One turning vector, and how many ticks it has turned
The counts run from 0 to 560.
[142 131 137 127 124 152 119 158 207 112 176  82 132 128 111 127 148 141
 133 133 133 142 143 106  86 141 165 133 142 106 116 138 128 114  90  83
 100 134  91 145 129 132 108 148 136 116 133 144 113 168 104 181  98 121
 138 207 104 128 113 143 102  79 134 180 116 147 120  81] => 502
[156 122  81 118 131 152 118  73 101 110 152 112  87 108  94  95 145 120
 137 134  98 127 105  74 123 117  81 105 120 119 136 163 130 101 122 107
 172 160 108 139 110 124 147  97 144 132 183 135 105  96  85 165 133  89
 125  91  82  73 149 142  95 109 118 102 133 156 148 117] => 174
[119 114 126  93 131 132  83 105 171 112 158 161 114 105 117 194 177 154
 150 158 129 127  94 156 126  80 106 153 139 111  96 141 139  85 126 124
 130 156  92  89 130 119  98 139 134 145 118 130 184 127 100 179 177 122
 133 173 150 140 105 145 113 118 130 141 120 129 127 116] => 482
[131  70 111 127 136 180  94  94 122 110 119 111  93 134 126 140 128 145
 141 143  79 107  75  99 110 108 112 101 107 124 160 152 117 150 146 146
 107 136 121 130 136 124 159 138  96 150 151 145 157 127 124 149 140 159
 125 125 163  92 148 114  48  79 104 157 153 169 135 134] => 0
[112  86 106  99 165 150 121  87 180  74 148 111  89  96  96 150 136 105
 161 127 123 124 161  92  98 119 132 118 127  90 116 150 170 141 106 137
 140  86 108 140 110 136 101 135 150  97 158  83 126 136 151 152  94 129
 113 150 123 119 120 107 113  76 127 156  94 139 107  83] => 190
[159 137 140  92 134 134 131 103 167 116 154 105  81 116 114 126 144 132
 112  90 115 124 147 115  81 153  94 102 117 131 119 148 114  95 114 112
 104 107  79 122 112 132 145 176 128 139 154 111 142 127 146 103  97 132
 132 194  92  89 109 125 142 111 147 218 146 141 110  90] => 513
[152 128 166 112 139  96  72 147 155 133 171 141 146 131  89 153 144 153
 172 125  88 152 111 151 160 128 139 146 139 152 126 147  77  80 145 128
 130 169 129 108  99 103 118 171 156 133 119 137 143 154 139 173  83 138
 167 167 126  98 122 142  84 106 111 176 153 117 118 100] => 48
[121 108 113 111 122 141 125  80 111 108 107  71 136 127 104 103 119 143
 120 130  87 108  97 145 120  96  95 143 106 117 154 188 142 142 151 126
 143 146  83 126 111 105 119 124 134 125 160 139  79  89  87 164 128 105
 113  96  89 125 135 152 100  90 149  92 168 165 191 104] => 398
[108 108 143  81 153 152  98 124 165 100 137  96 159 140 116 119 110 113
 132 115 120 165  88  95 120 143 158 133 128 143 166 129 159  90 127 174
 104 174 134 126  96  77 150 146 129 127 167 123 135 116  96 174 135 117
 164 144 145  90 146 109  63  84 118 151 114 158 124 139] => 434
[180 107 102 133 136 136  99 128 191  97 169 143 141 131 105  92 126 123
 113 132 148 145 168  92  84 136 142 134 135  87 102 113 129  70  99  90
 146 148 139 120 117 110 133 125 122  91 178 149 140 119 112 160 109  74
 137 173 144  74 131 147 118  91 120 146 117 173 103 125] => 343
[176 105 102  94 135 164  96  92 128 131 142 147 159  94 118 157 159 153
 142 132  85 143 113  98 141  83 118 114 111  95 149 155  86 109 151 122
 143 147 126 116 148 134 130 144 100 125 128 172 162 126  88 145 155 180
 122 141 198  98 165 126 120 121 132 172 101 159 138 126] => 158
[145  93 136 120 102 161 133  74 140 118  95  65 128 109 115 135 135 144
 119 139 101 117 112 116 111 128 150 114 103 132 139 175 147 136 125 134
 129 117  78 113 122 130 147 122 103 124 173 164 104 107 121 130  95 150
 106 141 104 127 136 153 112  86 138 151 155 172 177  45] => 401
[114 141 133 127 147 103  78 128 131 110 158 134  88 147 116  93 113 120
 144 132  96 176 106 122 137 110 131 142 164 155 140 110 154 111 138 125
 123 190 113 162 112 101 132 174 123 126 138 152 106 155 117 157 121  91
 175 122  78  85 116 148  72  75 106 123 115 154 122 150] => 274
[126 105 121  82 158 153  94 138 154 109 137 101 162 145 124 117 100 120
 131 115 138 171 102 102 136 130 161 138 127 138 171 114 158  87 120 145
 121 175 151 127  95  57 137 141 127 113 162 127 122 106  98 173 126 105
 172 138 153  88 154 117  62  68 119 138 113 163 130 140] => 433
[127  77 160 110 140 128 131  83 120 123 112 107 146 140  89 131 151 152
 129 156 105 108 110 172 133  70 103 180 146 106 126 171 132 108 174 124
 159 138  92  99 119 153  87 130 128 104 127 149 107 119  82 170 146 109
  94 131 146 117 113 131 100 105 128  98 169 124 161  91] => 395
[144 128 131  88 123 143 113  77 149 141 142  94  80 103 107 120 158 142
 121 135 155 116  82 129 118  97 142 150 141 129 131 136 132 131 129 128
 111 127 113 133 108 162 111 146 143  90 156 162 149 142  77 133 149 129
 145 179  93 120 111 147 172 115 178 157  57 133 159  78] => 80
[150 128 129  55 169 137 123  79 169 113 164 125 138  89 123 147 148 110
 123 113 118 158 120 140 153  98 150 172 126 110 125 135 164  74 128 139
 167 117  77 105  96 160  95 135 118  88 139 142 111 107 127 145 143 123
 119 148 125 152 108 111 150 115 129 116  66 144 148  70] => 416
[143 159 109  94 169 107 125  92 132  73 148 126  67  92 105  97 142 120
 119 107  84 135 163 106 105  93  70 114 134  81 113 144 126 111 145 106
 154 111  91 134 114 138 111 142 137  86 158 110 113 125 133 127 124  77
 109 147  83  91 126 111 155 127 126 147  91 133 120 110] => 352
[167 138 138  94 115 109 119  79 127 141 148 136  82  95  92 130 161 163
 112 145 133 117  94 147 141  72 136 147 156 122 134 148 119  93 153 127
 135 148 111  93 103 159 120 116 135  82 161 179 162 123  76 127 152 112
 128 167 110  95 125 145 170 128 168 151  82 106 143  89] => 82
[145  85 131 148 168 119  99 150 146  75 107  77 126 139 109 100 103 151
 139 137 105 145 159 101  78 100 120 134 154  92 124 130 125 171 139 133
 118 127 161 139 127 104 100 134 129  67 176 126 121 165 120 144  75 114
 125 190 152  80 135 124 107  79 129 145  94 150 130 109] => 366
[ 88 134 125  88 149 127  80 101 113 103 131 138  63 108 134 108 117 127
 112 120  91 133 125 143 109  88  58  92 132 128 142 115 165 132 140 154
  86 131  72 145 116  69 135 183 104 147 136 107 123  98 138 115 136 112
 125 137  73  84 117 153 113 101 150 149 158 140 129 142] => 287
[134 126 111 101 118 178 135  79 157  88 163 117 104 112 126 170 167 143
 167 130 157 143 112 108 100 112 113 140 124  97 113 199 135 104 100  90
 151 139  80 154 138 155 109 151 108 121 111 139  93 130  91 154 136 137
 123 151 124 145 138  96 102 135 167 154 115 157 118  91] => 326
[113 109 133  81 149 138  99 111 149 127 165 140 123  97 124 131 150 110
 141 145 161 165 124 115 138  95 173 109 156 104 118  93 188 107 119 151
 104 129 111 138 101 101 106 167 138  99 123 117 139 142  85 145 140 132
 147 173 106  92 109 157 150  86 153 172  79 117 135  94] => 280
[134  99 114  84 143 131 106  99 204 107 163 139 149 131  97 120 155 114
 141 110 116 129 141  94  92 158 104 141 126 100 124 136 127  62 122 148
 124 145 115 105 118 127 129 154 158 139 174 110 174 144  86 167 161  99
 144 169 132  70 116 125 116 113 128 176  95 165 113 154] => 346
[119 128 114 111 128 132 101  96 144 109 179 151  71 125 103 156 148 166
 154 138 107 118  96 167 113  65  57 164 130 123 120 183 144 102 118  88
 147 159  62 129 121 115  91 131 140 149 101 114 110 121 116 167 126 103
 139 130  94 149 116 127  96 106 135  99 155 130 114 123] => 485
[173  87 138 130 136 113 101 103 155 132 133 137 153 129  93 126 120 139
 119 136  76 143 105 164 139 122 137 176 126 153 122 125 113  59 149 104
 169 161 109  88 100 136 129 125 101 118 165 198 133 122 128 149 125 113
 134 143 152 122 115 169 100 101  87 106 160 177 146 103] => 407
[178 139 112 114 147 151  97 113 122 106 149 138  89  97 121 107 135 165
 103 118  86 154  86 128  98  89  37 135 110  97 123 153  98 122 136 140
 148 134  61 141 132 125 141 146 115 119 163 144 102  98 130  97 130 134
 122 143 103  94 120 129 130 166 146 126 135 183 136 118] => 152
[103 115 151  82 145 123 107 103 128 134 161 172 114  96 111 156 164 118
 146 150 147 163 138 137 157  89 145 106 169 112 111 101 171  75 146 166
 123 147 103 102  93 106 120 163 127 112 130 128 146 113  99 143 158 106
 124 168 118  73 103 146 136 113 149 164 117  89 120 108] => 282
[122 108 165 114 132 152  93 131 135 137 130  91 117  95 131 167 162 137
 135 141 130 158 100 156 120  84  86 136 150 127  95 123 138 127 110 141
 133 140  99 167 119 137  95 144 133  90 120 157  97 161  71 155 158 138
 127 210 116 119  88 158 151 137 172 138 125 130 150  90] => 304
[138  92 142 101 135 139  88  82 133 121 120 115 123 128 124 167 135 139
 153 119  87 103  94 149 133 118 132 142 108 146 133 181 101 134 142 130
 130 121 107 121 106 137 133 208  99 133 109 133 145 127 167 146  94 167
 127 131 143 137 135 128  80 108 144 193 194 170 147  79] => 225
[103  82 169 117 137 113  87 126 178  84 143 106 147 132  91 129 136 153
 168 146 107 134 102 129 103 131 116 153 126 112 111 165 133 142 140 204
 106 134  87 106 100  95 125 154 179 145 164  79 140 132 147 159  94 133
 146 170 113 104  93 135  84 114 123 156 140 142 143  94] => 212
[162 106 122 102 161 169 151 109 114 109 117  91  83 131 154 133 132 134
 115 127 153 150 118  97 121 103 168  88 128 155 157 108 182 111 105  87
 103 144 128 107  97  90 140 134  86 107 159 137 128 123 109 112 103 118
 146 166 127  89 136 140 111  54 138 176 100 135 133  91] => 267
[139 139 105 100 139 174 136  90 146  92 160 125 106 103 150 162 175 129
 149 119 145 144 110 110 105  94  97 141 134  87 103 179 145 104 101  79
 164 138  86 154 123 157 118 155 103 102 109 139  88 129  91 162 152 120
 115 157 118 138 130  99 116 146 164 136 115 157 129  82] => 327
[137 139 120  93 167 121 118  71 141 103 177 137  63 119  83 106 155 108
 160  96 104 130 148  98 109 124  62 151 138 101 112 155 122  95 129 119
 164 126  87 158 107 164 107 162 161 106 145 105 110 148 114 142 116 101
 127 140  77  84 107 104 129 131 135 143 104 132 103 114] => 350
[163 106 154 135 148 123 147 117 110 117 119 118  90 153 133 111 149 147
 116 155 117 158 134 139 123  78  99 115 158 143 128 110 168  92 141  82
 139 166  93  98 107 100 106 121 106 121 160 156 113 141  82 114 125  81
 123 167  94  65  99 183 123  67 112 131 143 118 141 108] => 107
[ 99 103 156  76 153 143 104 122 162 100 143 100 136 130 122 131 132 121
 148 135 131 170  88 100 119 151 162 140 144 143 161 131 159  88 124 194
  99 171 107 132  97 114 144 154 131 138 180 122 121 125 107 162 145 120
 161 155 145  87 128  95  47 100 117 159 113 154 124 130] => 435
[122  79  84 120 127 183  89 107 146 118 151 119 133 120  99 113 123 122
 118 166 137 114 100 110 115  98 146 130 131  96 114 122 165 115 113 128
 142 149 137 129 109  93 112  89 150 102 168 124 137  94  78 209 156  88
 134 130 137 111 131 156 103  69 114  92 116 155 152 112] => 9
[203 109  99 125 150 169 113 114 133 118 157 116 101 107 129 110 127 182
  95 126 100 151 108 119  93  79  64 120  99  98 140 144  91 136 131 106
 125 110  76 129 142 117 130 138 101 106 155 143 112  95 132  87  95 169
 107 169 142  94 136 140 139 111 131 148 125 175 118 108] => 154
[152 130 126 135 122 139 111 123 133 102 137 140 119 143 130 154 141 134
 146 131  94 131 123 134 124 126 103 125 132 149 117 166 116  58 111  49
 146 196 128 111 118  99 135 143  93 147 125 176 120 132 111 185 119  95
 148 148 130 119 141 145  56  95 107 143 198 148 118 130] => 496
[149  76 145 102 115 140  99  81 147 137 157 147 124 110  92 169 158 154
 164 135 153 148  99 125 130 120  68 151 123 120 126 164 107  72 112 176
 161 153  85 117 111 132 132 141 138 120 148 130 108 105  93 127 145 153
 133 162 142  82 127 118 120 169 167 139 150 139 113 114] => 148
[109  91 160 122 128 155  86 125 145 137 123  84 104 103 137 161 153 136
 146 143 144 156  98 139  98  94  97 144 145 135 100 130 147 148 100 142
 131 137 105 176 120 127  95 151 130  94 114 151  91 165  76 150 143 153
 128 210 112 131  87 148 129 116 173 146 132 139 139  73] => 303
[144  96  97 148 111 154  64 137 192  98 150 139  92  92 117 153 116 163
 130 169 149 137 113 141 103  89 151 125 130 106  97 111 149 131  92 118
 119 142 102 122 124  88 124 109 118 105 144 149 159 103 136 141 107 138
 145 194 146 147 117 162 121  93 139 149 109 178 125  96] => 478
[136 157 124 122 120 144 101 114 116 107 122  74  86 128 120  99 104 172
  89 115  90 101 111 152 100  97 115 107 120 112 153 173  91 148 146 114
  81 121 110 135 120 122 145 168  98 101 143 156 123 103 142 136  86 123
 125 157 121 106 159 119 102  97 166 194 161 146 144  92] => 65
[184  91 146 123 134 125  99  99 141 125 113 126 159 122 109 141 139 128
 118 140  71 142 106 152 150 115 145 161 125 150 116 124 117  68 146 113
 169 159 113  89 106 148 141 126  94 114 168 195 140 133 130 145 145 119
 129 149 154 119 112 175 110 119  93 114 158 168 165  84] => 406
